In the data rows, zero lies at 4.5, halfway between 4 and 5.
Two rows play each game, the first against the second. How much does the first row win by? 20 is about a draw, 40 a big win and 0 a big loss. Wins can go round in a circle: one row can beat a second, the second a third and the third the first. Each row has two weighted sums of its numbers, A and B, taken from their middle values. A row wins by its A times the other's B, less its B times the other's A.
[3,3,3,5,3,4,4,4,6,6,5,8,5,3,3]
[5,4,5,3,6,5,6,3,4,4,4,3,3,4,4] 22
[4,5,4,5,4,5,4,5,4,4,5,4,5,4,4]
[3,3,4,5,3,4,5,3,5,3,6,5,3,2,1] 19
[3,4,4,6,2,4,3,5,5,4,6,6,6,3,3]
[5,4,5,3,6,4,6,3,4,4,4,3,3,5,5] 19
[6,5,6,2,7,4,6,4,4,7,2,3,4,7,7]
[3,3,4,5,3,4,5,3,5,3,6,5,3,2,1] 26
[3,4,3,7,2,5,2,5,5,2,7,6,6,3,2]
[3,4,4,6,3,5,4,4,5,3,6,5,4,3,3] 20
[5,4,5,3,6,5,6,3,4,4,4,3,3,4,4]
[4,4,5,4,5,5,5,3,4,2,5,2,3,3,3] 24
[4,4,4,6,2,4,3,7,5,6,5,8,7,5,5]
[7,6,6,3,7,4,5,6,4,7,2,3,5,8,8] 16
[3,4,4,6,2,5,4,4,5,2,6,6,5,2,2]
[6,5,5,3,6,4,5,5,4,7,3,4,4,6,7] 12
[4,5,4,7,2,4,2,7,5,6,5,8,7,5,5]
[4,4,5,4,5,5,6,3,4,3,5,3,3,4,4] 14
[4,4,5,4,5,4,6,3,5,5,4,4,3,4,4]
[5,5,5,4,5,4,5,5,5,5,4,5,5,5,5] 18
[5,4,4,4,5,4,5,4,5,5,4,5,4,5,5]
[3,4,3,7,2,5,2,6,5,2,7,6,6,3,2] 22
[4,4,3,6,2,4,3,6,5,5,5,7,6,4,4]
[3,4,3,7,2,5,3,5,5,3,6,6,5,3,2] 26
[5,5,5,5,4,4,4,5,4,5,4,5,5,5,5]
[5,4,5,4,5,4,5,4,5,5,4,5,4,5,5] 20
[7,6,6,3,7,4,5,5,4,7,2,3,5,7,8]
[5,5,5,5,4,5,4,5,4,5,4,5,5,5,5] 8
[4,4,4,6,3,4,3,6,5,5,5,7,6,4,4]
[5,4,5,3,6,4,6,3,4,4,4,3,3,4,4] 18
[3,3,4,5,3,4,5,3,5,3,6,5,4,2,2]
[6,6,6,3,7,4,6,5,4,6,3,3,4,7,8] 22
[6,4,5,2,7,4,7,3,4,6,3,3,3,6,6]
[6,4,5,2,7,4,7,3,4,7,3,4,3,5,6] 18
[5,7,4,7,3,5,1,8,4,4,5,6,8,6,6]
[4,6,4,6,3,5,2,7,4,4,5,6,7,5,5] 12
[6,4,5,3,6,4,5,4,4,6,3,4,4,6,6]
[3,5,3,8,2,5,2,6,5,3,6,6,6,3,3] 7
[4,5,4,5,5,6,5,3,4,0,6,2,3,3,2]
[5,4,5,3,7,4,6,3,4,5,3,3,3,5,5] 32
[3,4,4,6,3,5,3,4,5,3,6,6,5,3,2]
[7,6,6,3,7,4,5,6,4,8,2,3,5,8,9] 38
[4,5,3,7,2,4,1,8,5,6,5,8,8,5,5]
[7,6,6,3,7,4,6,5,4,7,2,3,4,7,8] 22
[3,4,4,6,3,4,3,5,5,4,5,6,5,4,3]
[4,5,4,7,2,5,2,7,5,5,5,7,7,5,4] 21
[4,2,5,2,6,3,8,1,5,5,4,4,1,3,3]
[3,5,3,8,1,4,1,8,5,6,5,9,8,5,5] 34
[4,4,5,4,5,5,6,3,4,3,5,3,3,3,3]
[4,5,4,6,3,5,3,5,5,3,6,5,6,4,4] 21
[4,4,4,6,3,5,3,5,5,4,5,6,6,4,3]
[6,6,6,3,6,4,5,5,4,7,3,4,5,7,7] 17
[3,5,3,7,2,5,2,6,5,2,6,6,6,3,2]
[3,3,4,5,4,4,5,4,5,3,6,5,4,3,2] 8
[4,5,4,7,2,5,2,7,5,6,5,7,7,5,5]
[5,4,5,3,6,4,6,4,4,6,4,4,4,5,5] 19
[4,3,4,4,4,4,5,3,5,4,5,5,3,3,3]
[4,4,5,4,5,4,5,4,5,5,4,5,4,5,5] 22
[3,4,4,6,3,5,3,6,5,4,6,6,6,4,3]
[5,2,5,2,6,3,8,1,5,6,4,4,1,3,3] 13
[3,5,4,7,2,5,3,5,5,2,6,6,6,3,3]
[5,4,5,3,5,4,6,3,5,5,4,4,3,4,4] 14
[4,3,4,4,4,4,5,3,5,4,5,5,3,3,2]
[5,4,5,3,6,4,6,3,4,6,4,4,3,5,5] 20
[5,4,5,3,6,4,6,4,4,6,4,4,4,5,5]
[3,3,4,5,4,4,5,3,5,3,6,5,4,3,2] 20
[4,5,5,5,4,6,5,3,4,0,6,2,4,3,3]
[5,6,4,7,3,5,1,8,5,5,5,6,8,6,6] 18
[5,5,5,5,4,5,4,6,4,5,4,5,6,6,6]
[5,5,5,4,5,5,5,4,4,5,4,4,4,5,5] 21
[4,4,5,4,5,5,5,3,4,2,5,3,3,3,3]
[4,5,4,5,5,6,4,3,4,1,6,2,4,3,3] 3
[2,1,3,6,1,3,4,3,6,5,7,9,4,1,0]
[5,4,5,3,6,5,6,3,4,4,5,3,3,4,4] 20
[5,4,5,3,6,4,6,4,5,6,4,4,4,5,5]
[3,4,3,7,2,5,3,5,5,3,7,6,5,3,2] 22
[6,8,5,7,4,6,0,9,4,5,4,5,9,8,9]
[4,5,5,5,5,6,5,3,4,1,6,2,3,3,3] 15
[5,7,4,7,3,5,1,8,4,5,5,6,8,6,6]
[4,5,5,5,5,6,5,3,4,0,6,2,3,3,2] 13
[3,3,3,6,2,4,3,6,6,6,5,8,6,4,3]
[6,6,5,4,5,5,4,6,4,6,3,4,6,7,7] 21
[4,5,5,4,5,6,5,3,4,2,5,2,3,3,3]
[5,5,5,4,5,4,5,5,4,5,4,5,5,5,5] 13
[5,4,5,3,6,4,6,4,4,6,3,4,3,5,5]
[4,4,4,4,5,4,5,4,5,5,5,5,4,4,4] 24
[3,3,4,6,3,4,4,4,5,4,6,6,4,3,2]
[5,4,5,4,5,4,6,3,5,5,4,4,3,4,4] 21
[3,5,3,7,2,5,2,6,5,3,6,7,7,3,3]
[6,6,6,3,6,4,5,6,4,7,2,4,5,7,8] 17
[7,6,6,3,7,4,5,5,4,6,2,3,4,7,8]
[4,3,4,5,4,4,5,3,5,4,5,5,4,3,3] 18
[3,4,3,7,2,5,3,5,5,2,7,6,6,2,2]
[3,4,3,7,2,4,2,7,5,6,5,8,7,4,4] 19
[3,5,3,8,1,5,2,6,5,2,7,6,6,3,2]
[6,4,5,2,7,4,6,4,4,6,3,3,3,6,6] 10
[5,4,5,3,6,5,6,3,4,4,4,3,3,5,5]
[5,5,5,3,6,5,6,4,4,5,4,3,4,5,5] 19
[5,4,5,3,6,4,7,3,4,5,4,3,3,4,5]
[3,5,3,7,2,5,2,6,5,2,7,6,6,3,2] 25
[6,6,6,3,7,4,6,4,4,6,3,3,4,7,7]
[5,3,5,2,6,3,7,2,5,6,4,4,2,4,4] 18
[4,5,3,8,1,4,1,8,5,6,5,8,8,5,4]
[4,6,4,6,3,5,2,7,5,5,5,6,7,5,6] 20
[6,7,5,6,4,5,2,8,4,6,3,4,8,8,8]
[5,3,5,2,6,3,7,2,5,6,4,4,2,4,4] 37
[5,4,5,3,6,4,6,4,4,6,3,4,3,5,5]
[3,5,4,7,2,5,3,6,5,5,5,7,6,4,4] 26
[5,4,5,3,6,5,6,3,4,4,4,3,3,4,5]
[4,5,5,5,5,6,5,3,4,1,6,2,4,3,3] 6
[5,3,5,3,6,4,7,3,5,6,4,4,3,5,5]
[5,4,5,3,6,4,6,3,4,6,4,4,3,5,5] 19
[6,5,6,2,7,4,6,4,4,6,3,3,4,7,7]
[5,4,5,3,6,5,6,3,4,4,4,3,3,4,4] 19
[5,4,5,4,5,4,5,5,5,5,4,5,5,5,5]
[5,5,5,4,5,4,5,4,4,5,4,4,4,5,5] 21
[6,5,5,3,6,4,5,5,4,7,2,4,4,7,7]
[5,4,5,3,6,5,6,3,4,4,4,3,3,4,4] 18
[4,7,4,7,2,5,1,9,4,4,5,6,8,6,6]
[3,5,4,6,3,5,3,5,5,2,6,5,5,3,3] 20
[4,5,5,4,5,6,5,3,4,1,6,2,4,3,3]
[4,5,5,5,5,6,5,3,4,1,6,2,4,3,3] 20
[4,3,4,4,5,4,5,3,5,4,5,5,3,3,3]
[5,6,5,5,5,5,3,6,4,6,4,5,6,6,7] 14
[3,5,5,5,4,6,5,3,4,0,6,2,3,2,2]
[5,4,5,3,6,4,6,3,4,4,4,3,3,4,5] 16
[4,5,4,7,2,4,2,7,5,6,5,7,7,5,5]
[5,5,5,4,5,4,5,5,4,5,4,5,5,5,5] 16
[6,4,5,2,7,4,7,3,4,6,3,3,3,6,6]
[6,6,6,3,6,4,5,6,4,7,2,4,5,7,8] 22
[4,4,4,5,3,4,4,6,5,7,4,7,6,5,5]
[5,4,5,4,5,4,5,4,5,5,4,5,4,5,5] 18
[3,5,4,7,2,5,3,5,5,2,6,6,6,3,3]
[4,2,5,2,6,3,8,1,5,6,4,4,1,3,3] 9
[4,4,4,5,3,4,3,6,5,6,4,7,6,5,5]
[4,5,5,5,5,5,5,3,4,2,5,3,3,3,3] 19
[5,4,5,3,6,4,6,3,4,6,3,4,3,5,6]
[3,4,4,6,2,4,3,5,5,4,6,6,6,3,3] 24
[4,6,4,7,3,5,2,8,5,5,5,6,8,6,6]
[4,3,4,4,5,4,6,3,5,5,5,4,3,4,3] 19
[5,4,5,4,5,4,5,4,5,5,4,5,4,5,5]
[5,5,5,4,5,4,4,5,4,6,4,4,5,6,6] 16
[4,4,5,4,5,5,6,3,4,3,5,3,3,4,3]
[3,5,3,7,2,5,2,6,5,4,6,7,6,4,3] 23
[7,6,6,3,7,4,5,5,4,7,2,3,5,7,8]
[5,4,5,3,6,4,6,3,4,5,4,3,3,5,5] 38
[5,4,5,3,6,4,6,4,5,6,4,4,3,5,5]
[4,6,4,7,3,5,2,7,5,5,5,6,7,5,5] 28
[3,3,4,5,3,4,5,3,5,3,6,5,4,2,2]
[7,5,6,2,7,4,6,4,4,6,2,3,4,7,7] 14
[6,4,5,2,7,4,7,3,4,6,3,4,3,5,6]
[5,3,5,2,7,3,8,2,5,6,3,4,2,4,5] 18
[4,4,4,5,4,5,4,4,4,4,5,4,4,4,4]
[4,4,5,4,5,5,5,3,4,3,5,3,3,4,4] 27
[6,5,5,4,6,4,5,5,4,6,3,4,5,6,6]
[5,5,5,4,5,5,4,5,4,5,4,4,5,5,5] 26
[4,4,5,3,6,5,6,3,4,3,5,3,3,4,4]
[6,5,5,2,7,4,6,4,4,6,3,3,3,6,6] 19
[6,6,5,4,6,4,5,6,4,7,3,4,5,7,7]
[3,5,3,7,1,4,2,7,5,6,5,8,7,5,4] 10
[4,5,5,5,5,6,5,3,4,0,6,2,3,3,2]
[3,3,4,5,4,4,5,4,5,3,6,5,4,3,3] 8
